In the data rows, 128 means zero.
Two rows play each game, the first against the second. How much does the first row win by? 20 is about a draw, 40 a big win and 0 a big loss. Wins can go round in a circle: one row can beat a second, the second a third and the third the first. Each row has two weighted sums of its numbers, A and B, taken from their middle values. A row wins by its A times the other's B, less its B times the other's A.
82,122,115,181,188,112,116,68,88,110,121,70,192,66,200,190,42,191,107,150,139,125
89,156,90,211,185,87,149,82,100,102,98,111,220,76,182,209,58,217,94,131,128,189 -> 18
125,155,85,156,170,117,149,48,112,115,108,113,205,77,206,179,58,159,118,175,131,206
81,219,143,126,133,228,146,142,116,159,109,157,111,102,96,131,114,125,174,114,196,83 -> 13
97,136,202,88,132,125,112,195,122,123,153,153,90,148,69,105,170,81,199,98,149,129
115,93,91,181,164,112,138,48,127,142,80,122,185,111,166,181,65,188,101,121,125,174 -> 23
156,68,132,126,59,141,138,108,117,112,148,94,85,164,127,115,137,74,95,145,84,103
131,110,130,136,146,96,82,173,158,140,204,125,153,183,104,79,221,88,167,80,144,130 -> 22
193,100,171,77,71,104,167,128,120,80,179,119,92,158,134,90,122,102,113,168,81,102
103,128,140,200,178,70,179,47,129,100,76,91,196,68,203,214,69,194,101,163,168,129 -> 20
68,118,125,106,128,86,102,198,161,122,152,141,108,181,100,79,167,94,192,87,138,192
84,145,158,91,150,146,129,178,189,145,158,206,162,111,105,80,162,73,153,105,163,168 -> 26
71,108,167,147,138,125,108,212,162,94,163,163,123,154,72,123,174,98,186,78,154,194
146,135,178,114,138,154,86,185,167,117,178,170,140,143,97,103,152,77,174,109,112,196 -> 19
184,89,114,96,64,120,92,112,83,158,140,76,108,150,150,114,154,128,114,186,24,90
205,74,121,78,68,101,141,98,112,131,162,72,85,172,151,124,188,138,90,183,71,105 -> 25
90,170,106,114,132,177,131,99,141,109,113,158,100,95,93,133,90,140,84,99,145,113
131,130,155,137,135,82,89,185,145,105,155,141,126,123,74,71,191,117,205,94,152,129 -> 19
120,158,143,125,129,174,136,132,152,124,98,152,121,133,92,125,85,113,80,134,162,103
75,122,140,138,128,134,115,170,134,95,118,135,149,151,90,98,176,86,165,94,112,165 -> 6
109,138,113,188,170,100,165,99,102,107,87,78,183,99,184,193,76,178,106,148,139,157
89,103,110,141,158,115,129,61,133,78,75,114,177,85,168,184,95,159,125,180,139,149 -> 21
90,110,183,99,129,145,122,188,164,137,148,187,150,139,107,119,122,81,183,77,136,164
101,110,113,143,174,89,155,61,170,159,73,162,182,59,162,182,96,217,116,165,160,197 -> 11
151,177,118,119,132,150,124,109,153,127,51,135,101,96,112,127,111,141,83,113,145,132
121,170,162,165,123,178,133,123,155,120,113,173,93,110,95,122,88,142,101,98,107,96 -> 23
160,103,89,80,63,91,159,141,81,140,109,84,74,165,165,103,154,123,113,174,103,97
104,136,118,218,196,99,149,81,97,125,99,58,238,64,188,203,57,227,86,137,149,158 -> 22
143,192,153,150,133,173,115,104,161,104,100,184,120,129,102,109,74,107,143,133,176,126
97,132,183,122,157,134,89,171,160,174,141,189,140,197,91,103,170,107,184,90,196,187 -> 14
171,105,120,75,68,135,117,127,112,84,130,88,112,88,161,110,162,116,91,164,118,126
94,170,113,141,128,165,179,131,102,88,78,160,137,144,100,137,100,132,79,98,128,88 -> 33
133,131,120,200,180,75,179,63,101,125,104,126,186,86,184,208,59,211,52,167,152,168
79,127,102,215,201,134,89,76,135,154,91,93,166,85,199,188,115,218,119,170,131,109 -> 20
122,115,70,209,181,75,114,105,126,89,86,99,192,96,173,209,57,178,95,193,133,150
156,72,139,95,77,131,161,99,90,141,143,78,75,173,180,103,132,110,86,179,85,118 -> 13
159,122,148,57,84,98,142,117,67,107,164,100,126,147,169,93,130,130,85,150,83,62
126,98,101,105,76,158,144,135,73,163,125,68,77,155,148,107,156,115,110,171,47,67 -> 19
73,140,172,94,129,143,119,171,198,117,172,160,118,136,95,102,184,60,194,98,129,180
128,120,126,184,196,101,100,85,145,111,64,82,195,106,204,200,35,195,87,187,145,183 -> 24
141,75,103,96,69,107,171,130,102,115,161,85,114,155,137,141,158,89,95,169,60,102
127,179,125,92,124,157,128,124,140,172,101,119,96,107,114,141,85,143,76,118,134,80 -> 16
131,110,81,187,185,80,152,89,169,146,52,90,173,75,170,201,60,190,73,157,161,165
114,147,143,115,143,143,117,153,146,117,144,129,159,167,84,108,161,84,172,75,168,121 -> 16
78,155,171,104,132,138,109,183,159,154,139,160,140,189,68,71,171,80,177,78,129,136
108,158,136,117,127,142,115,140,140,126,149,168,136,108,100,137,123,125,141,118,173,104 -> 28
138,83,140,122,75,153,153,136,97,120,165,79,63,133,140,93,162,82,86,154,74,86
96,196,128,116,120,177,126,138,132,128,116,178,126,94,113,113,88,85,92,95,166,113 -> 18
169,108,113,203,169,113,142,68,92,134,70,81,190,79,176,188,82,202,84,185,122,165
150,203,130,123,153,164,167,146,133,132,117,177,123,116,98,126,96,128,124,113,124,129 -> 10
104,71,106,168,185,118,149,69,145,113,123,99,186,43,167,208,112,198,136,174,170,170
189,67,114,119,63,107,146,87,116,120,144,103,110,175,133,110,155,94,124,174,71,115 -> 13
158,95,94,203,168,92,158,78,124,130,87,97,203,81,199,180,80,191,105,167,146,145
143,186,150,150,152,189,101,138,120,165,72,170,110,134,104,107,124,117,136,99,160,89 -> 16
106,120,155,115,137,133,81,177,131,107,158,167,115,139,85,82,144,72,156,86,145,168
103,130,126,164,161,145,120,72,121,117,116,133,126,33,158,177,88,162,98,172,148,139 -> 14
92,108,98,122,140,101,130,90,113,140,102,120,175,93,176,188,83,175,71,158,150,151
128,128,150,108,142,101,86,189,173,142,146,154,173,151,86,104,164,107,190,81,159,171 -> 22
144,113,116,141,172,128,122,78,145,140,102,90,196,106,186,188,64,169,75,187,137,150
123,109,101,200,177,89,141,46,122,96,94,76,150,63,166,186,126,207,83,132,169,138 -> 16
117,133,126,214,185,123,155,93,175,158,100,106,185,94,202,160,77,191,113,165,116,163
163,133,138,82,83,109,149,152,105,141,170,172,92,166,129,112,134,67,144,181,139,97 -> 22
165,108,95,99,77,94,187,87,155,122,161,112,125,102,159,134,152,80,98,148,136,106
143,163,170,146,120,190,94,105,122,117,84,157,84,114,95,138,87,150,106,89,155,93 -> 19
106,140,149,86,154,142,115,152,135,118,124,175,129,162,96,77,147,87,191,53,134,137
74,137,163,97,141,134,117,175,128,157,155,182,133,139,94,89,148,77,226,84,146,193 -> 3
115,183,130,83,142,176,167,156,133,147,120,168,94,99,92,137,81,109,130,70,125,99
128,101,111,100,72,130,120,130,124,121,167,81,92,160,178,130,118,125,105,173,81,108 -> 19
112,99,96,176,157,140,140,90,143,120,109,99,158,47,158,172,98,174,98,144,154,141
133,150,120,177,183,98,99,82,129,166,135,104,208,87,185,158,76,135,92,174,157,110 -> 10
122,186,150,147,125,194,123,118,128,164,83,153,124,125,110,109,76,144,112,96,172,103
175,35,88,89,81,157,125,105,86,156,148,73,71,206,143,122,124,104,99,187,61,80 -> 26
102,116,162,112,130,110,76,185,146,163,145,173,167,136,104,94,135,94,185,73,104,153
135,88,94,111,77,95,138,121,98,99,144,70,103,172,132,106,160,83,90,181,84,86 -> 21
134,96,99,189,181,80,135,80,121,143,131,101,141,75,179,181,102,179,144,165,166,137
125,196,118,126,146,166,129,138,145,116,131,152,82,91,115,143,85,139,147,117,154,121 -> 18
135,172,97,141,123,167,143,146,141,149,49,176,80,87,93,120,123,132,125,109,119,122
102,144,142,113,136,136,120,180,135,113,147,155,158,123,86,69,163,86,191,62,145,127 -> 21
161,172,151,77,127,175,116,159,117,109,98,192,121,150,93,116,112,130,124,109,165,117
165,90,138,102,65,91,160,136,99,99,145,98,116,184,132,130,125,77,112,146,65,161 -> 18
112,205,132,117,134,161,151,139,153,129,101,164,76,117,77,151,157,77,130,68,129,124
120,110,116,99,136,111,136,202,151,121,184,143,139,180,83,91,149,105,202,82,143,164 -> 15
129,163,167,132,125,157,132,134,130,117,118,181,77,137,82,131,104,99,133,108,159,123
123,210,101,133,143,193,132,133,168,148,99,183,98,110,69,124,117,124,116,105,122,110 -> 24
106,131,146,119,156,114,86,197,98,137,160,169,140,160,79,92,172,85,184,102,112,152
160,117,108,79,67,124,172,106,113,129,153,81,74,153,136,116,163,109,112,152,98,60 -> 24
123,97,117,210,183,111,147,92,128,148,87,129,192,49,181,162,75,221,101,162,152,97
99,90,116,114,125,140,85,175,137,148,161,171,152,118,86,64,137,114,197,115,179,108 -> 22
100,109,163,122,127,155,87,147,134,146,201,195,126,142,79,80,188,109,191,71,156,173
168,76,97,115,66,140,101,123,36,129,143,77,68,177,164,128,153,87,93,205,49,62 -> 9
116,95,112,148,181,141,142,108,122,109,52,115,175,90,171,160,115,160,104,163,149,92
108,128,177,125,146,116,118,135,165,91,190,176,173,145,96,68,172,112,157,78,154,153 -> 16
122,135,157,154,120,142,118,155,128,109,83,168,82,117,110,136,113,102,125,134,144,109
115,132,88,169,175,102,135,84,141,125,55,55,187,62,171,205,68,236,100,195,181,145 -> 21
93,131,130,123,116,101,66,140,153,150,147,146,163,155,96,88,175,105,171,96,121,165
128,126,174,128,140,162,99,129,139,133,189,171,131,149,93,80,159,63,213,68,134,126 -> 19
104,136,84,187,170,99,114,79,160,114,107,94,202,49,166,179,99,209,116,163,124,139
133,97,97,63,67,149,156,142,93,119,151,101,95,169,154,108,154,113,125,181,66,115 -> 30
170,93,91,87,79,64,112,93,94,115,154,82,110,192,130,116,147,125,92,168,65,82
123,188,110,126,132,155,106,108,167,136,97,155,94,101,111,146,112,129,107,80,172,122 -> 20
154,100,86,85,57,145,127,130,107,97,124,89,125,208,140,98,148,82,130,195,73,119
113,157,171,148,130,157,72,167,146,160,143,153,144,150,96,112,208,125,203,99,93,167 -> 12
162,94,84,101,76,111,118,109,83,164,142,80,95,147,179,126,181,81,94,179,24,114
118,115,125,209,188,101,129,33,133,107,77,110,209,70,184,189,57,195,77,155,155,128 -> 14
147,178,193,142,130,146,139,139,163,109,100,160,87,85,105,105,78,125,110,95,137,120
189,57,64,104,60,118,130,133,69,147,128,63,71,182,187,98,170,128,99,186,67,100 -> 24
107,134,149,124,126,112,103,180,139,92,132,156,172,146,99,97,159,81,171,74,133,144
88,128,101,199,185,123,171,43,117,86,75,94,198,54,186,200,82,197,97,188,143,140 -> 18
187,126,184,105,60,97,146,146,139,136,173,148,61,138,119,112,126,84,110,106,159,93
84,126,179,146,143,113,131,184,133,134,130,156,137,143,86,89,169,81,175,85,154,172 -> 21
127,99,115,163,177,134,142,67,119,117,120,97,198,96,183,196,76,156,95,161,184,169
99,131,172,106,144,152,151,172,178,111,161,167,119,163,67,103,179,115,177,104,144,158 -> 21
131,107,164,102,127,133,63,179,145,104,147,170,174,196,87,91,161,118,167,88,137,143
125,123,97,200,180,133,106,90,121,120,99,77,155,83,193,163,78,210,74,182,147,159 -> 10
193,117,128,65,61,81,138,107,87,150,103,93,87,152,151,117,154,122,118,157,97,104
93,161,183,104,145,151,92,154,151,103,167,146,144,144,104,92,160,105,184,108,125,174 -> 25
134,188,138,127,140,181,118,112,129,83,103,182,55,147,97,114,124,127,152,111,177,112
138,193,117,96,136,164,129,141,153,110,83,160,110,98,117,137,128,127,110,100,123,78 -> 17
113,143,155,160,142,118,98,178,101,160,188,160,150,147,90,72,173,110,168,74,178,161
76,157,204,106,148,140,148,145,144,149,145,146,153,172,80,83,152,119,174,106,157,188 -> 38
109,105,111,179,192,137,139,80,170,88,113,105,137,50,169,216,113,175,90,142,152,152
103,93,89,150,180,101,149,53,152,88,117,99,155,76,175,186,83,193,100,160,116,157 -> 21
122,111,147,112,134,141,113,143,119,124,180,175,137,132,88,109,163,138,170,91,138,153
100,106,183,126,154,122,116,210,126,126,126,156,172,142,90,93,180,136,157,88,136,162 -> 27
104,135,103,193,186,97,129,55,84,141,128,110,169,93,177,168,86,184,110,142,130,130
95,117,104,209,167,92,182,100,145,107,99,90,187,52,167,195,84,201,92,163,160,141 -> 19
226,82,86,93,62,97,102,119,96,158,132,37,79,132,151,112,171,111,70,185,45,127
202,41,117,70,49,96,154,138,82,111,132,104,51,146,161,143,142,116,125,189,33,80 -> 7
118,145,158,97,122,156,138,132,182,128,147,168,113,165,101,113,174,90,190,86,132,157
120,138,161,107,128,106,72,166,114,151,170,177,147,159,119,76,162,81,204,66,163,130 -> 20
109,107,111,177,189,116,138,96,115,142,104,99,158,53,198,215,56,186,88,177,133,156
155,100,118,83,55,74,149,124,117,120,175,71,95,101,167,123,143,108,79,160,76,98 -> 24
137,208,108,131,124,154,144,106,138,119,158,168,78,107,123,131,110,119,91,68,127,84
150,61,116,85,68,117,115,144,68,143,138,100,102,167,139,120,161,97,123,162,48,83 -> 16
87,100,118,173,187,104,117,76,125,134,107,104,191,90,208,184,80,211,127,174,174,124
132,101,71,168,192,96,107,87,130,106,78,120,171,63,169,166,75,183,91,147,169,151 -> 22
116,125,69,202,186,94,123,86,97,115,70,111,185,113,164,194,120,191,110,156,159,153
77,150,152,124,144,96,79,180,167,136,205,178,122,143,103,63,212,76,229,84,135,176 -> 19
61,102,137,137,143,147,78,195,186,118,190,169,140,136,98,87,189,89,199,101,114,143
98,192,117,147,132,191,120,125,130,142,80,174,83,126,102,142,81,110,115,129,159,105 -> 15
171,229,111,171,147,200,104,93,118,138,125,162,63,144,85,129,120,155,153,73,145,129
119,148,111,203,191,93,152,73,119,118,101,90,187,68,189,217,87,216,110,159,159,140 -> 20
99,161,173,106,140,105,108,194,146,125,119,169,166,150,92,96,164,91,184,70,123,205
90,110,77,201,197,107,142,52,129,102,86,94,177,77,214,206,62,210,55,183,142,154 -> 24
106,154,138,121,133,159,144,109,108,116,48,168,86,133,96,136,80,131,84,103,136,146
139,131,130,193,172,68,93,83,113,85,81,97,201,79,175,200,75,229,93,159,92,145 -> 25
137,141,169,103,155,143,98,198,152,136,158,183,156,127,92,77,191,106,187,117,141,141
148,138,150,123,131,135,107,186,124,103,144,174,167,144,93,89,154,127,179,101,107,140 -> 19
71,175,149,123,126,169,172,115,131,126,93,159,130,119,102,136,123,137,110,85,147,120
116,170,163,102,136,148,97,234,165,112,149,129,142,161,97,78,181,109,142,89,157,185 -> 14
107,141,176,124,122,106,67,159,120,174,162,150,140,154,75,88,185,63,193,41,148,166
173,63,97,85,76,100,123,121,76,121,149,84,96,178,145,113,147,92,63,174,80,76 -> 26
114,175,130,93,132,163,115,146,110,90,91,150,137,94,97,113,85,154,101,102,171,112
147,104,103,230,180,137,120,75,108,146,75,112,163,79,197,161,93,181,94,149,130,121 -> 20
80,130,156,95,119,113,92,171,159,164,215,150,144,156,77,96,204,113,202,75,159,118
139,64,125,36,67,91,129,81,97,166,146,66,100,139,125,141,134,118,136,172,28,124 -> 24
106,122,113,224,182,120,132,61,107,123,76,121,154,86,156,183,50,238,126,146,149,105
224,110,117,117,65,78,116,124,117,147,188,60,45,161,184,89,182,142,106,187,74,32 -> 22
93,192,141,163,132,172,130,82,140,143,70,174,81,118,115,130,122,146,116,69,165,75
162,98,90,87,63,114,159,135,104,148,144,67,91,117,145,168,156,103,94,181,77,119 -> 23
161,121,129,115,82,143,142,148,125,134,147,107,91,213,104,106,122,92,136,194,97,82
102,139,100,184,193,76,174,139,137,134,79,123,212,97,205,200,79,211,112,158,152,139 -> 18
97,110,149,129,139,143,133,180,172,112,136,168,141,171,83,89,145,71,202,88,167,154
102,183,129,105,135,154,168,156,120,85,122,182,122,112,105,122,145,131,163,80,147,115 -> 18
142,116,89,194,166,94,189,64,118,128,103,113,162,59,186,198,110,215,96,158,122,162
112,126,159,122,122,120,147,179,172,142,160,190,161,150,104,107,159,127,178,97,161,186 -> 27
113,220,170,123,134,193,130,120,112,133,89,168,95,110,109,110,72,128,158,103,110,112
105,146,154,122,122,132,94,156,130,112,118,189,152,134,84,100,198,109,182,114,135,150 -> 19
100,114,97,187,169,96,148,71,124,160,127,112,185,66,150,206,74,174,113,143,148,166
210,88,125,115,60,133,123,81,91,149,158,94,79,155,131,102,160,110,149,143,118,67 -> 24
93,134,118,189,183,81,156,104,119,116,55,97,166,88,194,171,61,197,112,177,133,170
111,120,124,123,144,134,114,143,178,162,168,175,182,160,99,75,155,91,198,87,142,179 -> 22
108,121,85,191,190,80,110,76,108,115,75,53,186,45,204,207,32,197,81,150,155,154
163,79,88,174,174,73,142,93,109,104,115,107,163,91,174,178,81,181,129,200,134,168 -> 14
119,132,162,132,157,111,83,173,144,157,153,154,142,149,90,92,183,101,182,103,161,147
182,91,108,79,62,130,108,135,117,88,124,103,125,183,140,128,169,81,118,156,92,106 -> 19
102,162,164,121,122,159,106,181,163,177,199,163,131,184,78,67,162,87,205,80,144,148
108,187,152,102,128,140,162,109,154,93,79,168,134,127,105,115,83,136,145,108,145,137 -> 22
132,197,133,118,127,198,132,126,151,132,99,176,139,105,123,138,97,119,113,92,142,110
104,144,195,146,138,140,74,190,115,107,207,139,146,161,93,85,160,77,167,42,117,127 -> 18
133,116,37,176,186,91,153,63,120,88,48,103,196,91,183,189,75,197,93,170,166,118
102,206,165,149,153,185,138,93,165,123,104,184,65,107,96,154,85,134,106,107,150,111 -> 27
134,124,176,96,136,114,125,180,163,126,153,170,139,134,66,102,151,79,134,73,145,165
85,144,150,128,150,114,107,187,172,132,176,158,120,160,86,90,162,105,176,97,177,120 -> 22
87,147,188,102,129,180,86,197,183,118,161,162,137,144,73,114,144,74,169,112,152,157
91,110,63,204,182,88,160,79,171,121,105,101,175,66,177,207,49,194,119,157,142,181 -> 21
132,103,125,127,59,100,196,127,132,81,116,104,104,170,109,98,133,62,110,137,109,101
166,105,142,103,76,133,180,113,97,98,132,122,153,163,121,126,121,102,124,173,89,101 -> 23
115,182,154,114,133,162,159,128,134,123,71,196,96,132,81,151,105,100,96,65,158,138
173,73,87,74,47,127,114,103,113,131,161,64,86,161,174,131,180,115,79,160,31,89 -> 22
171,109,111,193,167,125,169,73,133,84,97,89,176,60,184,198,82,206,97,154,139,148
184,75,127,71,87,102,159,116,99,136,162,78,89,175,156,110,158,95,97,169,97,120 -> 26
119,182,128,123,114,181,125,130,131,132,102,126,90,95,94,136,111,120,158,83,149,124
127,159,141,148,145,203,116,157,155,129,126,164,132,77,97,108,101,124,101,98,150,122 -> 12
103,99,98,173,186,105,132,85,131,107,82,87,198,80,181,193,60,212,74,130,157,167
101,83,58,224,188,100,141,62,138,108,82,96,182,76,181,177,45,211,93,198,116,147 -> 29
190,178,113,144,132,202,114,107,142,133,124,141,108,131,89,139,118,98,128,79,136,78
95,193,124,138,140,192,146,169,104,108,86,180,113,58,110,133,69,149,98,113,191,119 -> 28
106,183,115,115,137,155,150,99,120,111,117,162,79,135,88,140,82,121,128,109,126,100
122,161,97,204,182,100,158,46,144,136,91,98,161,110,161,192,67,184,102,157,141,98 -> 25
115,98,83,192,166,103,140,103,153,107,58,100,209,57,199,183,86,172,162,190,134,116
158,108,105,136,73,91,134,146,91,134,153,96,93,162,146,103,159,108,102,182,109,136 -> 29
92,152,168,131,123,159,179,130,165,106,95,146,101,138,92,154,119,149,134,99,167,101
107,121,125,100,137,154,71,160,133,96,152,144,142,121,90,95,209,101,164,66,150,176 -> 8
55,157,156,123,144,118,147,223,135,105,179,182,126,133,88,98,164,82,187,97,154,170
157,185,165,179,147,167,110,134,131,160,127,157,78,148,109,131,104,93,152,97,155,92 -> 15
141,98,124,118,83,95,153,110,116,145,165,101,120,178,137,121,106,118,120,140,96,74
105,145,207,129,126,135,96,151,157,149,165,152,140,173,97,86,169,112,204,66,133,152 -> 14
113,115,147,158,121,96,43,140,155,150,186,183,137,161,110,73,167,105,182,81,134,119
91,144,183,106,157,127,107,179,132,150,170,147,171,88,92,84,177,86,153,103,157,143 -> 25
138,207,126,123,135,210,91,104,129,138,101,136,90,115,132,125,122,129,150,91,199,113
139,96,124,120,137,135,171,152,193,123,142,177,162,190,67,81,157,139,181,93,137,137 -> 29
142,135,67,147,121,152,117,108,121,134,107,176,119,115,101,140,134,104,85,102,159,150
127,121,125,113,145,152,119,173,156,147,175,161,151,164,78,89,167,123,227,79,148,141 -> 21
222,87,119,75,73,65,110,117,76,156,145,69,91,123,180,85,137,129,97,161,31,90
84,203,155,181,151,194,155,105,143,155,106,151,81,77,101,145,95,63,112,74,159,109 -> 8
157,121,89,179,178,84,168,73,163,134,66,105,155,77,189,218,79,186,36,142,134,170
172,132,186,72,81,69,212,141,126,97,182,108,72,112,132,82,121,113,143,131,163,147 -> 27
93,142,165,83,134,175,133,183,173,100,131,176,176,150,86,91,137,150,110,76,147,162
117,99,186,119,118,129,61,167,152,157,195,142,139,202,77,70,191,113,217,57,176,127 -> 9
126,151,123,138,131,149,113,196,140,132,151,168,193,145,91,102,172,91,182,56,116,175
114,116,109,194,195,97,129,54,144,160,46,75,230,68,178,168,85,210,107,149,144,163 -> 20
112,129,103,233,183,109,112,81,125,121,86,84,153,85,198,171,85,196,107,183,152,98
94,120,145,141,137,121,115,161,141,117,154,144,121,161,92,101,180,77,166,77,138,182 -> 20
114,135,166,87,135,102,90,190,197,184,148,175,108,149,86,66,177,89,160,91,140,151
156,134,116,126,62,107,145,117,102,134,113,80,72,114,151,94,144,124,132,116,108,69 -> 22
139,226,127,121,136,158,145,160,143,142,90,171,118,104,104,120,115,119,156,87,167,97
156,186,126,130,131,162,133,102,108,102,96,140,116,119,116,136,90,149,96,113,149,99 -> 20
102,117,131,176,164,113,142,42,150,132,85,121,159,55,179,200,105,203,78,136,186,125
123,138,213,107,139,94,95,192,159,180,144,190,157,121,71,102,175,81,169,63,175,170 -> 20
161,90,125,203,165,103,116,60,118,133,111,110,157,86,180,172,85,179,118,136,106,145
106,95,172,89,131,124,131,183,150,111,127,177,118,115,91,89,136,149,208,104,134,136 -> 25
141,179,154,159,138,158,113,142,167,127,122,169,104,100,112,82,111,108,139,93,179,84
157,163,132,139,134,187,169,149,164,124,73,150,86,148,97,131,124,127,123,103,148,158 -> 17
94,148,151,101,127,170,111,200,186,85,149,171,163,142,82,84,153,132,174,123,111,159
128,89,80,87,48,130,122,116,97,140,177,100,89,165,156,120,160,136,48,123,77,99 -> 20
165,95,116,117,55,114,119,112,81,115,183,71,106,174,140,119,175,117,135,155,117,114
85,117,146,135,128,139,95,192,167,105,155,156,132,150,81,97,195,119,186,77,127,198 -> 30
130,117,155,116,115,161,99,181,148,145,169,189,119,175,105,86,143,98,169,85,156,164
168,100,81,71,72,128,85,101,96,151,165,41,86,184,171,143,170,140,101,191,6,121 -> 16
104,152,165,101,158,118,119,204,147,137,162,159,132,136,84,77,162,85,183,109,156,153
126,176,138,138,124,159,126,142,162,132,60,168,102,145,108,142,121,123,93,73,147,103 -> 18
115,204,133,134,139,178,136,130,145,96,94,174,52,112,107,133,116,135,177,87,117,114
133,112,98,192,166,79,106,97,102,146,94,106,171,82,181,178,79,178,79,161,148,149 -> 18
130,80,122,80,80,150,162,145,67,107,150,130,116,193,127,119,117,109,132,187,41,42
73,110,157,126,131,163,130,193,130,150,186,156,150,134,104,85,173,100,201,88,170,114 -> 20
168,72,112,69,71,133,118,130,83,150,164,44,78,151,148,111,178,124,115,157,65,58
115,143,186,150,141,149,74,154,135,102,118,125,132,138,69,95,139,100,153,81,132,146 -> 25
119,162,163,116,145,173,147,128,154,143,106,161,84,90,96,130,100,139,106,100,105,124
110,130,205,131,128,101,124,190,148,114,176,160,120,117,84,47,173,99,184,88,136,115 -> 24
93,110,160,121,136,130,98,183,137,78,152,180,155,147,89,62,142,104,183,90,173,135
109,134,153,87,125,135,146,171,162,164,171,144,132,148,89,103,185,79,178,54,118,146 -> 21
92,105,92,177,169,93,120,87,115,104,106,96,181,74,194,224,62,207,123,163,165,162
137,52,68,58,64,134,152,113,95,173,175,66,105,179,174,116,158,134,68,196,46,60 -> 23
123,182,123,132,155,159,192,142,140,119,93,163,110,126,110,133,135,152,138,104,134,121
84,138,160,94,151,135,95,170,137,132,169,142,123,139,86,77,144,98,176,83,177,157 -> 20
